Each row is where one point has got to under a steady rotation. How many ticks took it there?
The counts run from 0 to 198.
[ 60   4  27 -38  13  32  18 -49  20 -26  -5   3   1 -10  27 -18   2  24
  14 -18  -4  10  -2  52  17 -24 -17 -13  -1 -14   1  -4 -36 -20 -16  27
 -11 -56  28  18 -26  -9 -16  34   4 -19 -54 -12   6  29] -> 55
[ 28   7   2 -37  39 -11  37  21 -47  18  20   5  40  17 -31 -37  44  26
   1   3  -5 -33 -16 -47  -8 -26  20   1 -59  24 -33  12  11   8 -21   8
 -25 -23  15   1 -13 -14  -3  -4   6  -5 -61  13  22 -14] -> 158
[ 32 -10  -6 -27  12 -29  33  -8 -34   9 -10 -22  -4   9  -6 -40  -9   7
   5 -40  27 -14   0  -2  43  -6   1  -8 -69  16 -28   6 -22  -4 -30 -19
  -1 -20  12   3 -39   3 -31   1   0 -36 -29 -29  73  -4] -> 144
[ 19  10  27  -5 -32   3   8 -37   7   1  -2 -19 -34 -28  21 -32  51  28
 -10 -30 -17  52   3  41   9  26 -12 -11 -30   8 -22  -9 -15 -17 -11 -22
  13   5 -13 -13  41  45 -40  21  39  -7 -29 -18  44  -4] -> 111
[ 54   4  13  -9   7  52  14 -38  20 -41 -10 -13 -23 -21  31  -3  -9  11
   4 -13   4  10   9  55  20 -18 -22 -15  -5 -13  12 -25 -37  -6  -9  25
  26 -43  20  30 -23   4 -37  34   1 -36 -35 -25  29  25] -> 58
[  3 -23   2  18 -15 -28  -1  10 -22 -11 -36  -6   5  31 -26  15  18  33
  -7   5 -40  52  -3  16   6  17   4 -18 -46  -9 -29  30  25 -46  -2 -14
 -12 -38  17 -24  17  22  -5 -16  56 -30 -10 -11  63  12] -> 120
[ 19   6   9 -23  40 -11  -1  12  -7 -13 -11   0  17   4 -39  22  28  41
 -27  -7 -40 -25 -22  16 -30  13  20 -51 -27  -2  14  -4 -35 -24  -1  32
 -32 -31 -13  23   4  -1   8  20  54 -28 -44  26   1  49] -> 32
[ 31  35  28 -14  24  37  33  -5  -8   0  35  33 -26  14  20   7  39  15
   1  14 -14 -43  18  56 -15 -23  -7  10 -33  20   1 -25 -23  29   4  -7
   7   7  31  16  55  16 -47 -13  49  10 -38  -6   9   2] -> 183
[ 29  24  35 -42  37 -16  41  -9 -20  17  14  28  -8   7  13  -1  51  14
  16   6 -16 -77  -2  43  -1 -18  16 -12 -38   9 -12   0 -22  11   6   0
 -24  -5  40  -1  35  22  -9 -28  38   1 -34  -2  21  14] -> 179
[ 16  31 -10  -2  27  46   2  24 -13 -20  19   7 -23  -4 -30   5  31  27
 -37  -5 -20 -14  -8  16 -48   4   5 -15 -40  37  13 -31 -40  11  -9  13
  11   8 -33  48  31   0 -29  32  44  -7 -51  12 -10  16] -> 26
[ 34   3  -2  -3   8   3  29 -24 -28  23  17  -3 -18  20  -8 -54  13  10
   0 -59  24 -57   2  11   7 -10  -1 -14 -34  68 -22  10 -31  -6 -14  -3
 -11 -17  10 -13 -35  -1 -38  28  -6 -11 -44   5  36  17] -> 2
[  4 -20   1  36 -17 -11 -13  16 -17 -22 -31 -12  -3  20 -22  24  27  30
 -23   5 -37  63   0  15  -7  31  -2 -24 -41  -1 -23  14  18 -36   6 -16
   5 -26   4 -16  25  33 -22  -8  58 -29  -6 -12  67  11] -> 118
[ 33  18  15 -48  37  -9  45   0 -36  24  31  -2  30   0 -19 -51  44  22
   3 -10   2 -41 -17 -33   3 -24  13  -3 -56  29 -32   0  -9  12 -25   2
 -20 -13  12   6 -14  -8 -12   5   1  -2 -61   9  17 -13] -> 160
[ 37  -1  20 -15  26  46   2   0   2 -37 -11  25  29  22 -17  22  12  43
  -6  29 -40  27 -13  30 -29 -30  -9  -7 -12 -21   3   7  -3 -25  -7  32
 -18 -67  30  26   3 -20   4  14  34  -9 -53   8 -18  28] -> 49
[ 25  12  20 -38  41 -25   1  -4  -2 -12 -16   4  10  -2 -23  13  23  35
 -12 -19 -33 -39 -22  39 -14   5  22 -48 -30 -11  12   1 -41 -33  -5  31
 -40 -33   1  19   4   5  16   9  46 -25 -43   6   8  53] -> 34
[ 40  11 -13 -13 -11  73  36 -27   1 -11  -4  -4 -14 -32  43 -32  30 -15
  45 -14 -14   5  12  31  10 -43   7  19 -26  11 -24  13   9   7 -18  40
  24 -18  11  24 -14  14 -25  17 -34 -22 -42 -23   6  -9] -> 75
[ 39  -1  31  -6  41  19  12  -1  12  -6  15  -3  33  31 -22   9  23  43
 -12   8 -24 -11   8  39 -25   6 -10 -27  -4  21  18  24  -9 -16  24  24
 -32 -34  36 -20   7 -26 -19  20  58 -12 -40  37  16  45] -> 192
[ -1   4 -34  18  32   8  13  46 -45   2 -11  11   0  40 -49  13  22   7
  -6 -12 -32 -62  -6  -7 -38  -9  37 -21 -53  55  -9  24   2  -7   1  27
 -21 -16  -5  13  -1   0   1  -8  22 -28 -31  19  20  25] -> 13
[ 34 -11 -18  34  13  67   3   5   0 -57 -26 -12  -8  -3   4  37  -6   2
   3  16 -20  11  11  25  -1 -13  -8 -17  -9 -15  12 -12   7  -8   8  44
  36 -55  20  35 -29  13 -28  10  -3 -55 -14 -16  42  25] -> 63
[ 24  12  27 -20  49 -30  24  14 -27   6   2   9  23  16 -25  16  56  24
  -4  14 -29 -74 -13   4 -13   2  27 -37 -35   8  -2   6  -1   0  16  20
 -30 -25  31  -8  13  18   1 -27  37 -17 -24  15  39  27] -> 175
[  5   3  11  -7 -17   6   5   0  -7  12 -14   1  25 -12 -14 -12  87  27
   0   5 -63  54 -12  -3 -30   6  22  -4 -34  10 -38  39  48 -27   4  18
 -22 -20  -9 -20  35  31   8  -1  28  -4 -39  13   7  -4] -> 103
[  7   1  16 -12 -18  -3  11 -15  -3  10 -13   0  28 -14 -13 -18  82  29
   6   0 -60  54 -16   5 -21   5  23  -7 -27   8 -37  43  38 -34  -3  13
 -31 -17  -7 -24  31  31  10   5  28  -6 -43  15   5   1] -> 104
[ -3   2 -39  30  28  14  10  50 -42  -3 -10  13  -4  37 -46  17  17   7
 -11 -11 -31 -60  -4  -6 -35  -5  34 -21 -52  57  -7  15   1  -3   5  26
  -7 -11  -9  17  -2   6  -6  -6  21 -30 -23  16  24  25] -> 12
[ 36  -7 -12  33   7  69   6  -1   4 -57 -20 -13 -16  -5   9  35  -6  -1
   1  11 -14  12   8  33   1 -10 -12 -17  -9 -15  17 -19  -5  -5   4  40
  41 -48  17  31 -25  13 -34  20  -4 -54 -13 -20  42  26] -> 62
[ 22  -1   6 -22 -26 -10  23 -26 -25   9 -18  11 -20  25  15 -32   2  14
  18 -13   1  45  10  43  33 -18 -10  23 -59   8 -48  21  -3 -21 -34 -42
  -5 -15  23  -7  22  14 -27 -12  35   0 -38 -35  46 -19] -> 127
[ 19  10   3  -4  43  12  -9  30  -6 -25  -1  -4  11   3 -47  22  31  43
 -41   1 -39 -11 -23   6 -47  14  14 -40 -25  10  18 -13 -36 -14   1  30
 -18 -24 -21  28  15  -4  -3  25  53 -23 -42  31  -1  42] -> 30
[ -6   4  -9  25 -23  35   3  17 -15  -8 -18   3   2 -16  -9  12  82  12
  -3  19 -68  48  -4   0 -35   6  26   2 -40   7 -26  24  48  -8  11  19
   9  -6 -15   5  42  47  -7  -7  27 -14 -22   4  16  -7] -> 100
[ 27  17  23 -52  26 -20  12 -16  -3 -13 -19  15 -20 -10   9  11  16  18
   2 -20 -28 -47 -13  66   4 -10  15 -34 -33 -24   6  -9 -57 -19 -17  12
 -27 -20   2  39  15  17   4  -2  41 -21 -42 -16   9  42] -> 37
[ 34  13  10 -45  37  -9  42   6 -41  27  25  -2  36   6 -23 -43  45  26
   6  -7  -1 -39 -14 -40  -1 -24  15  -1 -59  28 -31  10  -1  10 -19   4
 -26 -19  14   2 -15 -11  -8  -1   2  -2 -60  11  17 -14] -> 159
[ 21  11 -26  27  14  27  19   6 -31   1  12  -5 -44  13 -12 -15   8  -1
 -16 -46  16 -62  10  19  -5   2   4 -16 -43  71  -6 -17 -37  14  -7  -5
  25   1 -10  15 -10  17 -50  21   4 -27 -22  -2  51  19] -> 6
[ 10  21 -17 -31  30  -8  24  11 -34  22  -2  25   4  21 -21 -18  31  11
  14 -23 -29 -69 -13  19 -17 -24  38 -10 -55  46 -25  31 -20 -11 -19  25
 -41  -6  -3  17   7  -4  14  -7  19  -9 -53  12 -10  21] -> 17
[ 25  13  29 -27  45 -31  29  10 -26  14   6  17  17  12 -14  13  57  26
   8  12 -25 -78  -8  14 -11  -5  25 -31 -35   5  -4   8  -4  -3  19  21
 -31 -19  37  -7  17  18   3 -30  39 -14 -30  11  34  26] -> 176
[ 12  -1 -31  13  13  24  21  38 -55 -14  -1  -5 -19  16 -19  -3  -2  -2
  -6   8  10 -21   7 -27   3 -18   6  11 -77  23 -20 -16   1  27 -23 -14
  36  -3   3  38  -6  15 -41 -19   7 -33 -19 -28  65 -20] -> 150
[ 29 -18 -16  17  13  41  15   5 -10 -35 -40  -4  27   6  -4  27   3   0
  29  17 -34  -1   1  16   1 -28  13 -12 -17 -13  -5  33  37 -24   6  61
  -4 -70  31  14 -43   2   6  -1 -15 -49 -22 -11  26  25] -> 67
[ -6  15 -14  25 -28  43   8   7  -9 -10 -15  -1 -27 -32  11   8  73  -7
   4   6 -49  22   5  14 -23   6  26   3 -45   8 -25   6  32   8   6  14
  35  11 -21  18  45  64 -23 -12  15 -23  -9 -15  27 -12] -> 97
[ 37  27  21 -41  34   2  38  -7 -27  19  39  -9   1 -14  -7 -48  49  18
  -7 -21  19 -44 -12 -17   6  -8   3  -9 -49  29 -16 -25 -34  31 -18  -2
   1   2   2   9   2  10 -34  15   5  -3 -52   3  31 -12] -> 163
[ 32  -3   4  -1  16   2  25 -19 -29  27  20  -3   2  30 -20 -53  16  24
   1 -54  16 -46  -1   1   1 -15   0 -13 -32  69 -30  22 -17 -19  -9  -3
 -21 -34  20 -23 -40 -15 -28  26  -3  -8 -51  16  29  18] -> 0
[ 21  -6  -9   4   3  13  17 -10   5  -5 -19 -38  30 -43  -5 -15  67   5
   7 -18 -38   8 -13 -10  -9  14  32 -31 -16  11 -15  38  38 -21  12  62
  -7 -29 -11 -14 -31  26   2  25 -24 -46 -26  16  32  22] -> 86
[ 18   9   5 -10  42   1  -7  18  -7 -23  -1  -3  15   4 -45  25  31  44
 -36  -6 -40 -19 -24   9 -40  15  16 -48 -28   6  21  -6 -28 -21   2  31
 -28 -25 -16  27  11  -3   4  22  50 -23 -40  26   3  50] -> 31
[ 14  -2 -30  14  25  19  21  57 -57 -11   5  -1  15  32 -41   3  16   9
  -7  22  -7 -14  -3 -49 -15 -20  15   8 -76  21 -23  -2  20  21 -15  -1
  15 -20   9  29  -8  -3 -23 -21  14 -24 -33  -2  45 -18] -> 153
[ 21  10  14 -34  38 -16   1   7  -8 -12 -18   0  15   0 -32  19  26  38
 -21 -12 -38 -32 -23  27 -19   8  24 -51 -26  -6  12  -3 -40 -30  -5  32
 -39 -31  -7  21   3   0  14  18  53 -25 -39  18   5  54] -> 33
[ 22  11   4   3  17  60  -2  15  -8 -48 -13  30 -11  20 -10  45   7  24
  -8  37 -40  13   0  41 -32 -26  -7   5 -27 -21  11 -23 -14   0  -3  16
  16 -40  14  55  30   1 -15  -2  51 -10 -39  -9 -12  22] -> 45
[ 39  28  18 -21  36  12  32   6 -26   2  43 -12 -15 -21 -10 -34  47  18
 -22 -15  19 -46  -4 -16   1   3  -5 -16 -48  29  -4 -47 -34  38 -13  -9
  20  12  -6  21   5  20 -49  16   8  -8 -43   2  35 -12] -> 165
[  9  10 -39  44  20  31   9  36 -36  -9   5  -6 -40  21 -26   2   7  -1
 -22 -30   0 -61   7   6 -22   5  14 -17 -48  65   0 -15 -23  16  -1   9
  25   2 -13  23  -6  18 -45  10  11 -33 -19  -2  50  19] -> 8
[ 17  31  -7 -43  21   4  31   0 -26  22   8  25 -10   9 -10 -31  33   8
  10 -32 -18 -60 -10  29 -18 -28  31  -1 -56  44 -20  14 -33   0 -26  18
 -35   5 -11  26  14   2   5   3  19   1 -57   6 -14  11] -> 19
[ 15  33  -4 -42  21  12  30  -4 -16  21  13  25 -18   3  -2 -33  34  10
   9 -36 -14 -53  -5  33 -19 -26  28   2 -55  46 -20   6 -41   5 -29  14
 -30  10 -11  29  21   0  -7   8  20   3 -60   3 -15   9] -> 20
[ 37  31  18 -31  34  13  37   0 -25   8  43 -10  -8 -22  -3 -43  46  19
 -15 -19  20 -48  -4 -16  -1  -6   0 -11 -48  30 -13 -35 -33  39 -16  -7
  15  11  -1  17   2  13 -45  17   6  -5 -50  -2  34 -13] -> 164
[ 10   5  24 -24 -19  -8  13 -24   0  18 -11  -1  19 -16  -6 -30  80  31
   3 -13 -54  50  -9  11 -15   6  20  -7 -29   9 -40  43  30 -35  -5   8
 -32 -16  -6 -29  34  30   6   6  29   2 -47  10   7  -2] -> 105
[ 23  -3 -14  20 -14  39   9  10 -26 -16   1  -2 -16  35  -7 -23  -7  27
 -19   2   8  74  10   4   7  -8 -29  22 -53  25 -33  -5   5  -1 -27 -36
  25 -17   5   7  18  -6 -53   9  35  -9 -35 -25  47 -27] -> 132
[ 29  -5 -12 -21  10 -22  30  -1 -42   7  -8 -20 -18   5  -1 -39 -12   4
  10 -34  30 -24   1   0  42  -6   0  -8 -72  18 -32  -3 -24   3 -33 -21
   7 -13   7  11 -32   9 -36   2   0 -34 -23 -33  77  -9] -> 145
[ 29   4   4   0  22  57  -5  15  -2 -46 -14  25   8  25 -16  40   9  32
  -9  37 -47  29  -6  32 -35 -28 -10  -2 -20 -21   7  -4  -4 -15  -1  27
  -2 -54  24  40  19 -11   0   4  46 -13 -45  -4 -19  26] -> 47
[ 40   2  35 -23  38   0  19 -18  12   1  11  -7  26  23  -7   1  16  35
  -1  -8 -16 -28   6  58  -5   5 -12 -32 -10  15  18  27 -16 -17  17  26
 -38 -32  41 -23  -1 -20 -17  21  48 -22 -37  27  18  56] -> 194
[  4   5 -42  42  24  25   3  47 -46 -11  -2   5 -21  29 -42  16  13   2
 -22 -18 -19 -59   1  -4 -33   2  22 -18 -53  62  -4  -1 -10   9   3  18
  13  -4 -11  27  -3  13 -28  -1  17 -35 -17   8  40  25] -> 10
[ 29 -25  -6   0  21 -13  11  10 -32  -4  -9 -30  34  33 -43 -29  -6  34
 -12 -13   8  35  -6 -29  14   7  -7 -15 -50  22 -28  25   5 -29 -20  -9
 -17 -50  14 -20 -40 -20 -22  16  15 -29 -40   2  64   3] -> 139
[ 34 -21  -6 -21  21 -33  22  -4 -33   7 -11 -29  29  22 -25 -38 -10  22
  -6 -29  16  13  -8 -21  31   3  -2 -15 -53  20 -30  25  -7 -29 -27  -7
 -20 -41  17 -17 -48 -14 -23  11   7 -34 -37  -6  68   6] -> 141
[ 19   6  20   3 -33   6  -1 -29   6  -7  -6 -19 -34 -24  18 -22  46  26
 -17 -27 -18  58   3  40   9  34 -13 -10 -29  11 -22 -11 -16 -15  -8 -28
  19   4 -14  -9  41  45 -48  22  42 -10 -23 -18  51  -1] -> 112
[ 29  26  21  13  27  60  19  15  -2 -16  34  20  -6  29  -5  16  38  29
 -15  35 -19 -13  18  37 -32  -7 -19   6 -21  29  15 -23 -12  28  17   1
  15  -4  25  11  52  -1 -48   3  58   1 -39  10   9  14] -> 186
